Each path is a new rotation, seen through one point. The rows after it are directions, each followed by how far the rotation turns it, in degrees each step (0 if it stays put).
Each turn is a multiple of 5 degrees from 10 to 175, or 0.
Each row of a path follows its step; steps can be skipped.
Rotation 1:
step 0: [ 32 -18 -21   2  -5 -17 -14   0  -9 -12  -6  30  18  -3  11   6  30  13
  21 -22   8  16 -45  17  16  -4  19  26   8 -39  -8 -16  13  16 -19  33
   2  11   1]
step 1: [ -9 -20   9  31 -49 -10   0 -30  -8 -34   9 -15  -6  15  14   1   3   9
  -8  25  -2  11 -13  20  11   7  25  17  30 -42  -4 -24  12 -17   5  12
 -21  -8   2]
step 2: [-23  -3  15   2 -13   6   5 -10  -5 -16  43  22  -8  24  44   3  30  -6
 -33 -16  -1  17  17  -4  -9   5  19  -4  22 -12 -31  -7 -19  18  -3  12
 -32  25 -19]
step 3: [  3 -14  23 -16  -9  -6 -41  31   4  20  37  21 -28  17   3  -6  12   6
 -13  13 -14  23 -11  21   8 -21  11  -2   9 -23 -29   8   4  24  23 -31
   2  10   9]
step 4: [  1  19 -13   0 -39  28 -19  33 -43  20  -3   2 -12  -4  22 -24   7   3
  10  -1 -18  28  21   1  22  -5  -1   0  29 -38  14  10 -19   5  20   4
  16   3   6]
step 5: [  3   4  24 -11 -22  -6   7   4 -29  26  -2  -6   6   2  11  12   9  -3
  -2 -37  -4 -11 -10   7  40   1  -7 -14  28 -21 -29 -11 -22 -34 -12  12
  31  38  15]
step 6: [ 28  -2  10 -23  -1   6 -37  -6   8   5   4 -12   5  -2  25   5  -5 -25
  -7 -22   2   3 -19  19  16 -23  34 -20  18 -27  30 -22   3 -36 -21   6
 -29  18  15]
step 7: [ -8  -3   2  11  -8 -14 -45   3  15  -6   6 -19  15   6  49  -4  37  24
  18 -19   0   0  14  10   7  22 -12   7  18 -14  19 -24  32 -19   8 -12
 -22  23  -5]
step 8: [ 28  -1  10 -13   9 -41  10  22 -26 -23  23 -20 -10  25  -5 -10  38  -1
  -8 -23  -5   2  16  15  15   4   3  43  33 -12  -3 -15   9  11  -1 -15
 -21   9 -21]
step 9: [ -1 -13   9   1 -13 -12 -30   9 -39   4 -10   6 -23  16 -14   9   2 -10
 -42  26 -29  -7  25  -7  -3 -16  13  21   1 -27   4 -29  13   0   5   4
  -9  39 -28]
step 10: [ 12 -15 -30  12  -9 -15 -30  21 -31  16  -4  41  -8 -22  35   5  10  -1
 -31 -16 -28 -13  11 -11   6   7  15  -8  31   7 -22 -31  -9  13  -5   2
   5 -10   6]
step 11: [ 27 -18   5   9 -20  -4   3 -10 -11  17  -3 -19 -20 -19   9  -5  16   0
 -27 -16 -12  20 -18 -11  39 -12  -6 -36  14 -30 -15 -29  18   1   2 -38
  10 -29  -7]
[ -7   6  -4   0  -2  -5   1   4  -8  -6  -6   4   6  -1  -8  -5  11   3
  -2   4  -4   0  -3   7   5 -15  -4  11  -1   1  10  10  -3   4  -3  -2
  11   8  -1] : 80
[  3  -6   5  -9   2  10   1  -5   3  -6   1   0  -3   0  -7   1  -1   6
  12  10 -18  -1  -5  -5   2  -7   2  -6  13   4   7  -5   2   0   4   3
  -2   1  -7] : 135
[ -1  -6 -13   3   2   8   4   7   5   5   8  -2   6  -5 -10 -10   8   7
   7  -2   3   2   2   0   3   7   9   5  -1 -11  -2  -5   3  -7   3  -8
   7  -6  -6] : 100
[  6  -7   6  -9   3  -3   7   6  -5  -7   5 -10  -2   2   2   3   0   5
  -5   6   1  -3   4   0  -3 -13   7  -2  -9 -10   5  -2   6   0   1  -1
   3 -12  17] : 140
[ -7   7   3   1   7   0   3  14  -8   1  11   6 -15   0  -2  -8   1  -8
  -4   8  -8  -4   7   2  -6   3   1   3  -1   5  -6   0   8   3  13   2
  -1   2  -1] : 60
Rotation 2:
step 0: [-10   4  -4 -19 -27 -27  15 -13  17 -20 -26 -11  13   8  19  41  12  -4
 -22 -20  35  14 -14  12 -40 -11  -6   3  29 -21  13  19   4  -3   4  21
 -17  -5 -28]
step 1: [ 13 -28  -6  -5  -5   4  21  11  -7  23 -11   5  13 -38  -7  13   5  18
  22 -10 -16 -15  35 -19  16  10  32 -14 -23  30 -26 -29  12 -21 -14 -11
   7   7  35]
step 2: [-37  46  -7  12  22   4 -14  16  22   4   0  -4 -15  21   1  -6   8 -17
   1  -5   3   2 -16   8  12 -34  -1  49  17  24  26 -12   8  19  16   0
 -24 -21  -8]
step 3: [ -7 -26  -7 -38  -4  12  -3  12  -6  -2  23 -18  19   4   1 -17 -11  26
 -39   4 -12  19 -16  -2  -2  61  -7 -34 -16 -18  -5 -18  -8   7  -2 -10
  21 -20  -5]
step 4: [ 21  24  17  11  -2  19 -14 -35   0  -7   9 -12 -19  -5  -2 -11  20   4
  25  22  -6  -9  38 -10  -7 -38  10  23   8 -15  -8  57  21   7 -15 -19
  16  -4  -6]
step 5: [ -1 -37  16  -1  -8 -28   7  14 -19  14  -4   9   8 -13   1  -9   1  -3
  -6  -1  -4  -7 -14 -10   5  -4 -23  -7  13  10  17 -10 -51 -15   3  68
 -14  -6 -26]
step 6: [ 10 -20  -3   1  -4  13   2   7  25 -35  -7 -10  -2  26   3  33  -9 -22
  15  15  -4   2  19  30  12   1  19   0   0 -37  -6 -11  35 -13   1  -8
 -17  15  57]
step 7: [-11  43 -28   5  -7 -30  11  26  -5  10  -8  -6  -3 -40  -4   3 -33 -10
   8  16  11  18   5 -35  -7 -12 -12 -10   0  21 -15 -16 -15  20  -9 -24
 -13  -4 -38]
step 8: [ 22 -24 -21  10  -3  29 -14 -26  34  28  -8  -7   2  38  13 -30  37  10
  14 -33  -5  28 -23  19  24  16   2 -13  -2  13  11  -8  -1   9   2  -2
  16   3   8]
step 9: [-32  20  25 -16  26   5  10 -10  23 -38   4  44  24 -24 -15 -12  -6   8
 -22  31  -6  -3  18 -14 -30   3  19   6  -1  -8  16  17   4  -9  21  -4
  13   6 -18]
step 10: [ -1  -6  33  15 -19  33  22  10 -33  23  17 -37 -22 -16   8  17   2  11
  13 -38  25   8   3  19  10  12  -8  12 -27 -10  -5  14 -27  18 -16  25
  -6   7   7]
step 11: [  6  -4 -20  -3  -5 -48  -7 -15  11 -16 -14  -2  33  12   4 -11  22 -25
 -34  -9  -8 -35  37   2  -4   1 -10  21  18  -5  -2  -9  36  -7 -16   5
 -29 -15  -1]
[ -5  -7   2   4   3  -3   3  11   2  -5  -4  -2   3   0   4   7 -15  -2
   3  -5   0 -12   9  10   2   2   5  15  -4   7  -6  -6  -3   6  -2   9
   0   0   4] : 80
[  4  -8  -3   6   6   2   1 -13  -3   0   0  -6   7  -1   5  -1   4   0
   4  -3   5  -8   7 -14  10  -1  -6   5  14  11   6  -7  -4   0  -1  -6
   5   3  -2] : 110
[  3  -3   3  -7   2  -6   5 -14   3   1   6  -5  -5   4  -5   6  -2   3
   1  -5 -10   6  -3  -3  15   8   1  -6  -9   7  -4   3   1   6  -6   8
   1   3  13] : 155
[ -3   5  -4  -9   6  -9  -1   2   1  -1   4   8   4 -12   1  -5  -9  -6
  -9  -1  -3  -8   8  -1   6   6  -2 -14  -3   5   3   0  -3 -12  -7   3
  -1  -2 -11] : 170
[-15   0   5   0   1   2   3   8  -4   2   3   3   0  -3   0  -5   0  -8
  14  -2   6   3  -3  -5   8  -5 -11  -1   0   9 -12  17   1   2   2  -3
  -4  -2   0] : 135
[ -5   2 -12  -1  -5  -5   9   5   2   4 -12  -4  -9  -1   4  12   5  -4
   2   3  -5  -2  -4  -2   4  -3   1  -4   6   4  -8 -12   6 -13   2  -3
 -10   4   3] : 65
[ -3 -15  -2  11   3  -3  -8   1   8   1   2  -1  -4   2  -9  -2   5  -3
  -8  -1  -8  -7  -4  -3  -3  -7   8  -2  -8   8   6   7  -8  -1   7  -5
 -11   0   0] : 110
Rotation 3:
step 0: [-21  14  -4   8   6 -22 -14   3  23  14  -3  -8 -23  -3  18 -34 -28  26
   9  14  -4   6  -1   3  13   9  16  24   3  17 -10   7  -2  22  14  13
  -8 -15 -48]
step 1: [-12 -10 -26   3 -12  11 -18 -12 -18  -1  17   5 -16 -18  15 -21 -32   8
 -18  -9  -2  10  -2   1   4 -13 -32   1  -1   7   9 -39  32  19 -14   3
 -22  14  24]
step 2: [ -6   5 -28 -41  -3  18 -16  -9  22 -39  -5  12   4  23  11 -17   9  -5
  -5  -2  -6  16  19  -2 -15  15  40  22  24  -8   7  -2  13  -5 -11  -2
   7  16   5]
step 3: [ 25  -9   4  -8   1   5  36  -7  34   3  11  -1  -2 -26 -28 -16   2  19
  18 -16  17 -18 -13   6  28 -22  31  10  11   1  -9 -12  28   1 -17  15
  -6  -6   2]
step 4: [ 14  -8  -7  -3  13 -11  -4   5 -34  14 -17  -1  -8  13   4 -19 -15  23
 -15  33  13 -22   2  17  11   2   1  39  22  21   5  13   3  -5 -27 -24
 -22  -9 -13]
step 5: [-17  22  -6  -7 -16  17   9  19  26  -1  37   5 -13   5  -6   4 -48  21
   6  25  16  17   8   5 -26  13 -23  -1   3   4  -3  -1  26  14 -13  -9
  -1  -1 -18]
step 6: [-21   2 -30  -2  20  -4 -39   1  11   5   7  13   8  -9  22 -14   1  22
  -3 -11  -7  11 -10  33  19  -3  33 -14  -1   2   5   8  30  11   5  12
 -13  37   0]
step 7: [  5 -30 -12 -21  -6  10   2 -19  -7   0  -8  14 -17 -28  -2   2 -18  -9
   3  -2   3  -6  24 -42  -2 -20  22  33  10  -7  11   8  38  23   5   8
  -1   2  11]
step 8: [ -3   0   2 -24 -19 -10  10 -16  28  -9   2   5  -7  -5   4 -60  -1 -19
  -6   9   7 -29   6  28  -7 -16  -2  16  24  15 -12   8  -8  -8 -29  -2
  -1  11 -14]
step 9: [-11  12 -13   0 -23  10  -6  19  -4   4  12   3 -32  -1  -2  19   1  27
  19 -12   5 -16 -27   4   9  10   9  28  -1   2  -8 -23  21 -13 -43  -9
 -34 -14  -8]
step 10: [  7  32   5 -10  26   9 -22 -10   6  -1  -3  15   1   0  15   6 -35  31
 -30  14   9 -12  19  10   9  12  21 -14  23  10  27 -11  18  23 -17  -1
  17 -10  -6]
step 11: [ -3   8 -14 -11  22  22 -13  -7   7   5  22   7   0  -7 -14 -38 -10  14
   6 -10  12  16   8  -4   2 -11  -6  25  -9  13 -21  13  50  -9  37   3
  -2  -4 -14]
[  1   0   3  -4   8  -1   9  12  -5   8   0   9   1  -1   3 -12  -4 -12
  -6  -2  -6  -6  -3   9  -3   3   4 -11  -1  11   7  -7   4  -4   0   2
   0   4   7] : 160
[  0  -4   3   2   0  -8   1  -8  -1  11  -7   1   1  -3  -5 -13  -8  -2
  -4   3   0   5   5  -2  -4 -10 -14  13  -4  11  -3  -1  -4  -3   5  -9
  -2  -7   2] : 100
[  1   3   0  -2   3   1   4  -2  19  -6   0   7   7  -1  -1  -9  -9  -3
  12   3   4  -7   0   4  -6   4  -2  -5   2  -6  -5  -4  -7   5  11   3
   7  -5 -10] : 135
[  3  -8   1  -6   9  15  -3  -4 -15  -5  10   3   3  -1   2  -1   4  -8
  -4   3   4  -1   7   0  -4  -2 -10   1   7   1   2  -2  -4  11  -5  -2
   5  -3 -11] : 120
[  1  -4  -5  -2   7   2  -3  -3   5  -3   4   5  14  -4  -3   1   2  -2
 -15  -6   4   2   2  -9 -10 -11  12  -2   3  -5  -8   3   4  -9   8   3
  -5  -1   7] : 80
[  2  -3   1   5   5   8  -5   1   5  -4   0  -4  -4   0  11  -5   4   3
  -1  10 -19  -3   8   3   1  -2  11   0  -1   2  -1   3  -7  -7   5 -13
  -4  -2  -6] : 175
Rotation 4:
step 0: [-46 -13  -7  29   7   4 -15  -2  -2 -31   9 -34  19  22  17   8 -15  24
   8  -3  -3 -14   1  -3  33  -7   6  15  18  -9  17 -27  -3 -16  17  24
 -13 -10   4]
step 1: [ -6   2  13 -10 -16  -6  19  24  -7  -5  18  19  -3  34 -36   7 -31  -2
  45   6   2  -3   3  -1  -8  -2  19 -26  24  12  18  -3 -13 -16   1  17
 -24  12 -28]
step 2: [-20 -10  27   9  15  15 -21  -9  -2  -3  32  14  12   3  15   2 -21  -1
  11   7 -35  -9   7 -10  -1 -35   1  17  30 -29  13  -8  -5 -13  23  21
  11 -28  19]
step 3: [  4   0  -3   7  -9  -5 -16  37 -31   3  -5  -6  -2  40 -20  -4   1  -4
  31   4  -9   6   5  13  17 -15 -29 -17  33  21  -2 -19  20 -11 -19  37
  -7  -7 -16]
step 4: [ -9 -11  28  -6   6  -5  -4  -7   2  21   3  27  11   2  -4  18 -10 -14
  27  -7   9   7 -18   8  24  -4   8  -1  15 -13  48  -2   0  -4  41  35
  14 -11  34]
step 5: [-11  10 -12  21  -5  25 -28  32 -19  -5  28 -20  21  10  -3 -11   1 -10
   8   7  20 -21   6  13  28  -6 -23 -21  32  13  11  -1  -9 -17  19   6
  22 -14 -27]
step 6: [  8 -26   9   4 -11   0  -8   0  14  27  22  -6 -26  16 -27   7 -13  29
  43  -5   5 -20 -41   1  17  -5   5 -15   0  -3   5  -3  -9  -3  27  30
 -15 -10  17]
step 7: [-10 -21  23  10  11  27 -16  25  16  10  12  -7  16  21   6  10   5 -20
  -4   4   6 -12  23  -9   8 -13 -15 -25  52  -4  11 -28 -39   1  17 -11
  -3   9   5]
step 8: [-19 -15  -7  34  -6  -1 -19  23   8  26 -14  -7   4  13 -18 -24 -27  26
  20 -24  -2 -15  -8  27  -5 -30  13   7  10   5  12  -9  18  -1  21  21
 -33 -14 -11]
step 9: [-15 -44  34  -2 -21 -18  15  15   6   3  19  10  21  15   0  21   9 -13
  31  24   0   8  16   3  13   3 -16  15  29  -1  -1 -12 -17  -5  40   4
  -5   7 -21]
step 10: [ -1   6  -5  45  -6  10  -8   6  20  -6  22   9  29  11 -26   4 -44   6
   3 -21 -10 -21  -9  14   8 -25 -28  15  32  -1  20   6  14 -13  -2  11
   4   8   2]
step 11: [-15 -22  17  14 -29 -19  -8  27  -1 -28  17  -5  -2  27  -7   1  20   5
  20  20  -6  21 -32  15  10   2   7  -2  26 -24  13  -7 -21   8   1  38
 -11 -12  -3]
[  1  -8   4   2  -9   0  -8 -12  -5  -5   1   7  -2  -4  12   7   5  -1
  -4   6   3   2  -6  -2   1   0   8   6  -4 -13  -1 -13  -7   6   9   5
  -1  -7   2] : 160
[ -2  -6   4   6  -2  -5  10  -5  -2  -6  -3  -9   5  -7   1   3  -2  -7
  -8   2  -6 -17   8   0   1  -8  -4 -15  -1  -2   2  -3   5   2   1  -2
   9  -5   3] : 145
[-12   3  -5  -1   4 -10   2   9   3  -2  -4   4   8  -1   5  -8   3  -6
  -3 -10  10   4  -1   2  -1  -1  14  -9  -4  -1  15  -6  -4   5  -4   4
  -4   2   0] : 100
[ -4  -5  -3 -14   1   1  -2 -10   3   5  -1 -12   9  -2   0  -2 -13   4
   7  -2   4   1 -14   1  -7  -9   1   6   1  -4   5  -1   9   6  -4  -3
   5   1   7] : 170
[  4 -11   0  -1   3  -4  -5  -6  -1   2   3   2   5   6   4  -4 -10  -2
  -7  -3   3  17  14  13   0   0  -5  -6  -6   7  -7   2   4   3   6   5
  -1  -3   4] : 70
[  1   0   0  -6  11  -1 -12   6   7  -5   2   3   5 -11  11   0  -9   3
  -5  -5  -3   0   7  -9  11   0  -8   5   4  -3   4  -5  -5  -6   1 -10
   6   1  -2] : 145
